In the rows, zero is written as 128.
Named moves (each a turn or a mirror), then the moves between two rows, first move first; the first pair answered:
N (before => after):
[110 114 161 109 123 154 171 118] => [107 108 158 110 122 148 171 119]
[124 121 128 135 128 123 143 147] => [131 137 134 136 121 139 140 149]
[103 112 125 152 127 169 124 173] => [ 98 105 121 152 128 159 127 172]
[110 114 125 152 129 141 127 137] => [115 122 128 153 128 150 128 139]
A (before => after):
[150 197 125 131 109 159 123 117] => [116 137  68 140 122  91 103 149]
[125 117 101 131 126  99 109 143] => [104 105 138 141 123 152 150 141]
[104 116 168 121 124 149 171 111] => [156 167 141 102 122 110 119 100]
[118 111 139 136 123 131 135 132] => [137 139 143 127 118 135 125 121]
C (before => after):
[145 184 171 166 132 205 109 134] => [102 134 114 194 142 175  83 186]
[116 124 177 136 128 172 161  99] => [ 79  79 122 160 138 137 133 146]
[ 81  61 157 132 134 164 178 136] => [ 96  51  98 123 142  73 129 141]
Then:
Between the rows of a pair lie two moves.
[115 115 127 143 129 161 152 137] => [153 136 110 114 129  95 125 115] -> C then C
[159 186 161 138 115 130 140 122] => [109 133 106 171 127 109 116 180] -> C then C
[118 134 105 169 116 163 101 172] => [ 91  95 111 170 122 150 129 167] -> C then A
[118 140 139 113 131 133 103 125] => [103 127 143 118 132 143 115 129] -> A then A
[137 121  90 127 143  81  90 137] => [156 168 159 123 128 166 127 107] -> A then A
[144 147 142 119 123 140 137 118] => [148 154 123 131 121 139 116 135] -> C then A
[118 123  84 158 135 104 101 159] => [ 97  87 108 147 139  94 140 139] -> C then A
[148 168 129 135 124 136  96 130] => [105 100 117 142 136  96 117 144] -> C then N
[114 110 125 124 136 130 133 104] => [134 132 114 120 132 124 109 103] -> N then A
[122 131 154 139 130 122 165 130] => [127 149 145 149 128 143 149 145] -> C then N
[163 171  99 133 140 114  80 122] => [149 132 101 118 148  67 100 104] -> A then C
[100  79 152 153 163 145 152 153] => [120 120 147 164 152 183 128 169] -> A then C
[130 110 135 149 119 160 108 148] => [121  98 136 147 123 156 117 146] -> C then A
[174 146 136 145 158 159 120 149] => [141 105 130 159 165 158 136 166] -> A then A
[116 107 124 121 126 113 122 136] => [121 109 139 112 125 118 134 123] -> C then A
[122 124 150 119 120 119 153 115] => [117 135 149 130 120 151 149 127] -> C then N
[129  76 146 103 123  93 157 102] => [164 122 104 105 119  74  96 120] -> N then A
[ 80 108 161 143 108 193 162 130] => [117 102 100 103 119  48 106 113] -> A then N
[112 132 102 166 127 158 125 148] => [164 173 117 132 122 122 115 107] -> C then C
[ 88  81 138 128 136  94 151 132] => [149 162 107 125 126  96  78 141] -> N then A
[136 140 151 116 130 145 137 125] => [143 146 148 113 130 139 130 124] -> A then C
[127 118 124 137 136  52 135 113] => [136 127 139 129 133  60 146  96] -> C then A
[166 180 119 112 113  94 102 105] => [146 159  87 128 122  79  84 134] -> C then A
[129 122 133 124 140 111 125 117] => [115 115 142 134 140 132 136 123] -> C then C
[ 99 103 109 143 134 165 124 163] => [153 157  99 120 128 139  87 143] -> C then N
[112 117 115 149 133 142 120 155] => [124 129 109 147 130 138 109 155] -> A then C
[126  93 119 128 142 101 148 105] => [113  92 129 142 139 142 159 116] -> A then C
[151 134 186 109 128 135 179  80] => [182 188 162 119 120 154 130 100] -> C then A
[162 146 107 102 132  59  98 105] => [121  94 151 101 135  70 166  87] -> C then N
[112 116  81 178 104 100 134 127] => [155 159 103 151  95  97 130  91] -> C then N
[ 97 144 134 136 134 145 115 151] => [112 158 126 131 134 133 100 149] -> A then C
[112 101 149 106 126  93 162 113] => [ 99 103 162 124 123 139 170 129] -> A then C
[132 119 159 113 132 126 152  99] => [155 143 144 108 131 110 127 100] -> A then N
[132 107  93 123 129  84 122 124] => [152 132 129 105 124  99 142  91] -> C then N
[128 113 109 125 117  99 118 138] => [116 114 143 133 110 152 149 134] -> A then N
[152 135  82 105 160  94 114 120] => [139 115 114  93 160  93 155  98] -> C then N
[136 117 117 137 124 146 103 144] => [138 125 126 136 123 156 105 141] -> A then A
[118 122 100 129 124 100 101 138] => [105 102 105 130 127  99 115 135] -> A then C
[121 115 119 123 126  91 117 130] => [121 112 133 113 126  93 130 115] -> C then A
[134 108 153 118 109 129 134  92] => [120 108 150 134 110 160 135 113] -> C then N
[100  70 147 120 125 128 168 130] => [106 101 150 139 117 183 154 147] -> A then C
[183 169 117 122 127 146  96 127] => [158 153 101 149 129 168  92 155] -> A then N
[131 160  96 120 122 197 115 146] => [147 167  74 106 124 145  88 139] -> C then C
[151 139 107 101 128  93 108 120] => [103  89 105 121 135 108 132 143] -> N then A
[136 154 136 130 127 174 144 135] => [131 111 115 109 139  83 148 117] -> N then C
[150 175 106 143 136 137  79 149] => [112 126  85 154 145 115  88 167] -> C then A
[129 114 157 130 129 134 158 111] => [153 130 136 118 130  96 130 105] -> A then N
[119 135 127 160 130 132 111 158] => [148 163 145 139 124 123 115 130] -> C then C
[140 154 134 151 114 190 115 137] => [167 171 114 130 114 140  88 126] -> A then C
[129 132 142 102 114 131 144 115] => [107 106 112 116 120 116 131 141] -> C then C
[171 148 130 113 135 128 110 106] => [157 151 123 132 133 162 104 131] -> A then N
[111 110 125 167 148 164 144 134] => [134 143 116 168 142 172 118 139] -> A then C
[129 138 140 147 110 180 133 123] => [137 124  93 133 117  97  98 128] -> A then N
[123 142 144 127 117 169 145 127] => [114 104 119 110 127  94 139 121] -> N then C
[136 108 100 105 135  82 114 127] => [158 153 151  98 126 145 138  99] -> A then A
[156 170 139  97  95 160 148 114] => [154 175 102 117  96 155 112 147] -> C then A
[150 145 146 106 112 103 137 103] => [156 167 147 119 107 139 124 117] -> A then N
[ 83  80 148 144 139 175 168 131] => [ 85  72  88 150 143 110 115 160] -> N then C
[102 134  68 183 129 160  73 198] => [157 156  63 133 132  67  52 148] -> C then N
[ 88 101 129 152 135 181 148 160] => [149 174 105 139 125 167  86 156] -> C then N
[140 138 113 139 128 119 108 125] => [127 120 109 140 132 111 114 130] -> C then A
[126 143 127 147 123 175 118 154] => [143 121 108 112 130  78 111 125] -> N then C
[143  97 119  99 157 114 134 127] => [148 112 144 101 151 151 149 118] -> A then N
[123 131 140 137 127 162 130 129] => [142 130 114 122 128 107 102 126] -> C then C
[115 113  85 138 132  95  98 158] => [104 121  93 155 129 144 102 172] -> N then A
[ 98  95 130 166 127 144 167 114] => [100  98  91 177 131 117 128 138] -> N then C
[172 176 139 125 109 151  87 120] => [164 134 164  94 115  94 130  79] -> N then C
[136 133 135 142 140 149 121 148] => [129 121 124 143 143 136 117 152] -> A then A
[121 125 100 141 138  91 113 151] => [107 110 105 146 141  93 129 149] -> A then C
[138 114  82 123 145 107 119 158] => [127 115  88 138 143 139 124 171] -> N then A
[127 151 137 143 130 178 169 129] => [117 108 102 123 144  78 160 125] -> N then C
[105 125  80 127 155 130 106 138] => [ 89 109 108 129 155 157 141 128] -> A then N
[137 136  98 117 141  97 101 138] => [124 140 144 128 134 179 144 132] -> C then C
[156 169 143 129 115 180 133 122] => [ 97  92  96 159 130 145 132 169] -> C then N
[103 126 124 147 125 154 137 152] => [109 112 110 133 130  98 130 141] -> A then N
[149 159 117 133 130 158 100 160] => [164 144 126  98 134  91 115 120] -> N then C
[128 127 151 139 135 148 128 132] => [141 137 156 127 134 136 127 120] -> N then A
[103  72 137 126 133 131 174 123] => [136 111 165 108 125 152 176  94] -> C then A
[128 131 106 146 119 112 111 134] => [116 120 117 155 119 130 127 138] -> N then A
[102 104 119 149 130 144 129 154] => [118 125 113 149 126 155 116 157] -> A then C
[105 109  77 138 134 109  93 185] => [160 181 168 101 112 168 139 112] -> C then C
[123 130 113 131 123 103 118 138] => [133 156 128 133 115 138 120 137] -> N then C
[115 140 108 146 134 153 102 151] => [127 136  96 133 138 107  92 141] -> C then N
[144 157 144  91 146 132 127 111] => [140 145 146  87 148 119 136 106] -> A then C
[139 158 124 110 135 140 137 122] => [141 153 119 104 137 123 138 117] -> A then C
[109 160 126 138  93 172  89 111] => [114 128 123 105 105  86 102  82] -> N then C
[119 181 136  93 120 158 148 121] => [ 90 145  80 111 131 113 114 161] -> C then C
[111  93 122 137 112 123 135 136] => [119  99 142 127 109 130 150 120] -> C then A
[144 137 136 165 164 157 101 133] => [156 125 133 138 168  95 101 107] -> N then C
[ 68 113 144 153 135 172 174 151] => [100 103 108 114 142  45 142 127] -> A then N
[141 108 136 100 137  75 143  84] => [135 103 101 116 140  62 110 113] -> N then A
[105 153  71 123 131 144  69 188] => [ 62  89  81 123 144 123 113 184] -> C then A
[131 120  94 118 129  98 104 146] => [108 108 100 136 128 132 115 163] -> N then A
[124 126 163 116 104 120 164 117] => [110 101 126 128 111  87 143 140] -> C then C
[132 134 148 117 101 137 131 139] => [125 122 127 120 105 115 117 150] -> C then C
[ 86 107  80 154 131 135 111 181] => [119 160 100 151 120 182  99 173] -> N then A
[122  83 109  92 149  15 135 104] => [160 145 190  74 131  98 179  54] -> C then N
[176 132 126 137 139 117 156 116] => [168 122 130 136 138 116 168 117] -> A then C
[101 132 144 142  98 148 137 150] => [112 131 114 137 101 106 109 155] -> A then A
[131 110 128 135 128 133 177 128] => [148 118 102 127 128  94 145 131] -> A then A
[137 159 113 132 138 116 117 117] => [130 141 115 126 143  97 126 110] -> A then C
[163 163 167  89 134 110 140  74] => [116  96 149  95 147  70 157  88] -> N then A
[138 183 200  96 102 175 174  81] => [176 205 106  91 110  72  80 105] -> A then N
[130 114  87 109 134  72  94 134] => [146 178 134 128 122 185 105 133] -> N then C
[ 87 109 152 127 134 166 154 142] => [127 166 132 130 123 177 106 154] -> C then N
[158 150 135 151 128  98  85 124] => [128 131 178 165 127 159 134 120] -> A then A
[117 107 129 123 135 115 124 132] => [141 140 144 113 128 129 119 115] -> C then N
[117 131 133 162 108 164 105 143] => [136 118 116 134 113  84  93 118] -> N then C
[137 125 151 118 121 135 147 109] => [116 101 139 127 127 127 148 125] -> N then C
[132 140 150 129 135 126 158 111] => [115 113 127 133 141 100 151 125] -> A then A
[135 166  76 143 106 142  64 160] => [116 108  69 119 119  59  89 138] -> C then N
[162 201 108 134 116 158  90 152] => [175 170 136  83 122  75 131  89] -> N then C
[137 145 142 125 118 153 125 109] => [119 117 102 137 128 121 103 134] -> C then C
[139 158 136 103 127 133 149  88] => [ 95 103 125 117 136 123 167 109] -> A then A
[157 144 101 106 125  70  96 129] => [124  93 118 106 136  61 136 122] -> A then C
[135 135 120 163 143 134 109 121] => [133 125 115 155 144 114 110 119] -> C then N
[120 134 143 140 130 145 131 136] => [125 126 122 130 132 104 118 135] -> A then N
[152 123 164 108 131  65 127  82] => [158 165 192 126 117 151 131  92] -> A then N
[113 105 140 129 131 127 156 131] => [115 120 138 137 129 155 149 140] -> A then C
[148 105 111  90 130  48 134  89] => [126 147 156 144 112 219 155 126] -> N then C
[149 136 115 109 130 106 117 116] => [130 110 123 107 134 101 136 113] -> A then C
[133 147 121 124 136 122 113 123] => [136 147 135 119 133 129 127 113] -> N then C
[154 133 162 104 116  87 155  96] => [139 110 134 109 124  58 140 115] -> N then A
[174 179 169 131  92 144 119  84] => [137 109 179 119 106  93 164  67] -> N then C
[138 122 186 119 121 146 178 105] => [115 124 162 154 118 189 157 148] -> C then N
[ 99 121  94 118 122  88 109 132] => [ 77 104 105 125 123 106 129 136] -> A then C
[124 127 134 116 131 102 151 103] => [139 150 133 115 127 110 138 104] -> C then A
[ 73 128 113 134 144 108 120 156] => [123 187 133 108 135 104 105 123] -> C then N
[105  91 102 134 134 135 142 161] => [106  83 118 117 134 119 161 136] -> A then N
[169 139 146 100 115 153 120 124] => [135  90 157 101 123 136 151 121] -> N then A
[ 79  77 153 147 142 148 171 135] => [119  87 137 107 143  55 148 102] -> A then N
[105 115 108 153  88 152 115 189] => [ 89  86 126 142  90 145 146 174] -> C then A
[ 93  98 108 165 126 169 134 167] => [164 172  94 138 117 140  79 146] -> C then N
[123 133 137 140 125 188 144 145] => [130  98 100 113 138  79 130 132] -> N then C
[ 95 113  96 170 127 140 134 164] => [135 166 107 162 116 168 116 150] -> N then A
[130 125 159 116 123 140 155 121] => [119 128 147 134 123 162 141 145] -> C then N
[130 140 109 134 133 119 121 176] => [143 162 133 131 126 146 131 162] -> A then A
[199 174 153 103  99 127  87  89] => [179 180 134 139  98 178  67 132] -> A then N
[113 127 119 149 120 166 130 158] => [138 152 136 134 115 174 135 137] -> N then A
[140 141  53 151 125  93  49 176] => [195 213 115 121 108 141  68 121] -> N then C
[110 101  76 145 117 135  86 164] => [109 120 101 152 109 182  96 161] -> N then A
[131 184 135 141  97 178 107 144] => [ 86 110  90 151 112 115 106 174] -> C then N
[119 144 149 139 122 185 147 127] => [124 150 134 148 121 184 128 138] -> C then A
[107  85 150 114 124 103 168 111] => [149 122 127 100 122  65 126 100] -> A then A
[142 190 127 112  98 164  86 140] => [111 159  96 132 104 156  74 174] -> C then C
[155 157 133 105 125 119 124 100] => [142 133 139 100 129 106 142  90] -> A then C
[ 89  91 140 145 149 115 125 144] => [101 103 170 129 144 125 148 116] -> C then A
[154 153 107 136 120 129  91 137] => [122  98 101 131 129  91 119 133] -> C then N
[120 124 126 104 152  61 120  74] => [ 68  97 155 145 150 156 163 103] -> C then C
[119 119  86 137 145  78  96 153] => [101  90 110 128 149  69 134 132] -> C then A
[129 133 102  92 115 105 118 116] => [124 149 128 106 108 163 131 119] -> N then C
[145 120  77 113 126  56  88 122] => [156 186 140 135 108 200 112 121] -> N then C
[128 120 133 106 136 102 123 113] => [130 135 152 114 134 147 133 112] -> A then N
[154 144 107 129 140  97 131 112] => [146 137 102 132 143  94 130 119] -> C then A
[172 173 119 119 139 183  93 126] => [ 99  93 122 146 151 197 138 153] -> A then A
[142 125 130 122 131 112 143 109] => [151 137 129 123 126 115 136 113] -> C then A
[148 147 143 110 134 129 145 112] => [111 111 109 133 142 124 134 153] -> C then C
[101 161 138 138 129 172  96 172] => [ 99 143 105 130 137 115  77 178] -> C then N
[154 170 160 118 128 153 140 103] => [161 167 154 107 128 123 134  95] -> A then C
[103  93 115 143 137 106 116 162] => [164 166 134 121 123 123  93 135] -> A then A
[120 110 147 102 138  98 145 101] => [140 139 162 102 133 126 144  94] -> A then N
[147 161 126 147 112 103  44 143] => [114 146 188 160 109 190 108 137] -> A then A
[ 98 125 116 166 133 134 128 145] => [124 146 103 157 131 105 106 138] -> N then C
[136 145 139 106 133 129 129 118] => [107 119 118 126 138 133 123 146] -> C then C
[130 121 131 128 116  76 118 111] => [124 144 156 151 109 162 131 127] -> N then C
[136 120 160 103 108 137 154 120] => [152 128 146  94 110 107 136 117] -> N then A
[152 135 146 116 103 149 166  88] => [113  83  80 141 116 104 132 137] -> C then C
[ 95 121 179 153 137 211 157 141] => [ 96  90  79 152 152  80  83 174] -> A then A
[114 123 120 137 126 134 127 150] => [127 146 126 136 123 145 122 142] -> N then A
[147 129 126 110 139  85 113 106] => [125 107 153 111 140 106 151  97] -> C then N
[ 98  98  82 146 129 129 123 159] => [160 163 141 103 115 138 142  91] -> C then C
[172 128 131  78 142  36 121  84] => [183 145 122  82 139  39 103  91] -> C then A
[148 146  97 117 134 101 102 115] => [109 130 130 144 130 182 138 133] -> C then C
[154 183 145 111 126 152 128  92] => [106 108 154 108 135 122 178  89] -> N then A
[ 92  87 139 146 128 151 152 144] => [144 130  96 129 126  85  89 142] -> A then A
[131 102 139 146 113 105 132 150] => [148 128 130 149 107 113 111 152] -> N then A
[137 151 123 122 118 138 112 140] => [139 141 134 103 118 112 125 119] -> N then C
[152 172 135 113 134 123 116 112] => [ 96 104 141 123 145 112 163 119] -> N then A
[ 95 116 110 162 124 170 111 154] => [ 84  94 125 154 128 166 136 142] -> C then A
[114 140 109 146 120 171 122 172] => [163 178 112 108 119 122 107 134] -> C then C
[164 153 116 131 147 104 109 123] => [148 136 102 138 153  91 106 136] -> C then A
[145 152 143 108 102 107 144 113] => [119 114 134 115 109  91 153 123] -> N then A
[118 161 134  79 129 104 142 119] => [ 76 125 119 110 133 133 149 158] -> C then C
[131 154 175 140 128 186 156 135] => [ 93  86 105 151 145 101 129 175] -> A then A
[145 163 153 126 146 142 147 106] => [ 98 115 131 151 155 144 151 141] -> C then N
[130 125  78 139 133  97  79 154] => [115  98  82 134 138  80  99 147] -> A then C
[104 124 161 136 127 165 153 134] => [109 108 105 134 135  89 107 149] -> A then A
[148 161  99 168 137 102  81 154] => [144 175 152 174 129 176 121 139] -> C then C
[139 153 127 143 122 147 124 135] => [121 124 146 138 124 148 152 126] -> N then A
[123 111 164 122 136 168 179 113] => [142 150 158 126 128 189 153 123] -> A then C
[158 163 127 132 128 143 112 126] => [110 112 139 147 135 160 148 143] -> A then A
[102 113 154 171 112 121 109 149] => [141 148 172 144 106 100 108 116] -> C then C
[ 79  88 143 149 140 156 171 138] => [103 139 137 161 131 199 139 154] -> A then C
[152 167 192 103 123 170 154  94] => [ 70  56 132 129 144 108 160 146] -> A then A
[150 142 127 107 136 101 124 110] => [133 117 135 106 141  99 146 109] -> A then C
[148 109  80 124 109 100  89 145] => [128  79  86 121 117  92 111 144] -> A then C
